a =
-655  -589  -861  -474  -621  -563  -620
 233    12   489    58  -775   676  -765
-508  -535  -636  -551  -735  -576  -808
-167  -434  -386  -342  -488  -205  -826
Rows and columns are numbered from 1.
The entry in row 1 and column 3: -861
Read off the top-left entry.
-655
The entry directly above -826: -808
Read off the entry in row 3 and column 1.
-508
The entry in the top-right corner is -620
Read off the entry directly below 58.
-551
Read off the entry just left of -808.
-576
Read off the bottom entry of the column that holds the largest entry.
-205
Read off the entry in row 3 and column 2.
-535
Read off the entry in the bottom-right corner.
-826
The entry just left of -434 is -167
The entry directly above -508 is 233

[[ 30.8  44.5  22.9  -4.0   5.4 -10.9   2.5 -33.0  62.3  -0.5 -10.8]
 [ -7.7  -1.6 -11.6  -4.0 -10.6  39.3 -20.7  37.2 -39.3  29.0  40.7]
 [ -6.0 -37.6 -13.8  -0.9  10.6 -30.8  27.4 -12.3   2.6 -35.3 -30.5]
 [  3.6  10.4   2.3  -9.9  -4.3  38.0 -24.1  32.4 -25.9  40.0  39.3]
 [ -5.2 -40.6   3.0 -13.7  18.9 -12.2   7.4  14.3 -27.4   6.2 -12.1]
 [ -3.4   7.8 -17.4  16.9 -12.4 -17.0  18.0 -28.1  30.1 -42.7 -17.2]
 [  5.8  -5.9  17.2 -10.2  13.9  -6.9  -2.4   2.4  -3.1  15.8  -7.4]
 [ -0.7  21.4 -11.9  16.0 -15.8  -3.7   6.7 -21.3  27.3 -26.9  -3.9]
 [-22.8 -10.7 -20.4  11.1 -17.0  21.2 -10.0  22.7 -39.1   1.7  21.2]
 [  0.4 -13.8   2.2  -9.2   7.6   4.1  -2.3  13.4 -15.7  12.5   4.6]
 [ 14.6   9.1  17.7 -18.6   9.8  22.7 -18.6  22.4 -10.9  42.9  23.7]]
The entry in the bottom-right corner -> 23.7
What is the entry directly above 7.4?
Answer: -24.1
What is the 4th entry, reading row by row?
Answer: -4.0
The second-last entry, reading row by row -> 42.9
What is the entry just left of the centre entry?
Answer: -12.4
What is the first entry on the diagonal from the top-right corner?
Answer: -10.8
What is the largest entry in the last column?
Answer: 40.7
What is the entry just right of the smallest entry?
Answer: -17.2
What is the third smallest entry?
Answer: -39.3
The entry just left of the largest entry -> -33.0
The 2nd entry on the main diagonal: -1.6
The median entry: -0.9
The bottom-left entry is 14.6
What is the top-left entry?
Answer: 30.8
The minimum is -42.7
What is the entry just left of -30.5?
Answer: -35.3
The second largest entry: 44.5
The entry just left of -12.3: 27.4
What is the entry directly below the centre entry?
Answer: -6.9
The entry directly above 14.6 is 0.4
What is the third entry, reading row by row?
Answer: 22.9
The top entry of the column that holds the largest entry -> 62.3
The entry directly below 3.6 is -5.2
The entry directly below -33.0 is 37.2
What is the entry directly above -13.7?
Answer: -9.9
What is the 3rd entry on the diagonal from the top-right corner?
Answer: 2.6
The smallest entry in the last column -> -30.5
The centre entry -> -17.0
What is the entry just right of 15.8?
Answer: -7.4
The entry just left of -3.7 -> -15.8

Questions about the grid below.
1) Report the entry directly above 0.002.
2) Report the third largest entry.
3) Report the last entry, reading row by row.
4) Report the third entry in reading order.
5) Report the top-right entry.
6) Report the bottom-left entry.
7) Report the entry just left of 0.123.
[[-0.027  0.129 -0.059  0.017  0.015]
 [ 0.002  0.056  0.123  0.065 -0.202]]
1) -0.027
2) 0.065
3) -0.202
4) -0.059
5) 0.015
6) 0.002
7) 0.056

Questions about the row below.
1) The entry just left of -66.752?
2) The entry just left of -221.754?
3) The entry just left of -10.931?
4) The entry just left of 190.424?
5) The smallest entry?
[-158.788   90.463 -221.754  152.512  -57.095  225.699  149.918  -66.752
  141.549  111.760  116.205 -196.509   43.758  -10.931  119.628  190.424]
1) 149.918
2) 90.463
3) 43.758
4) 119.628
5) -221.754
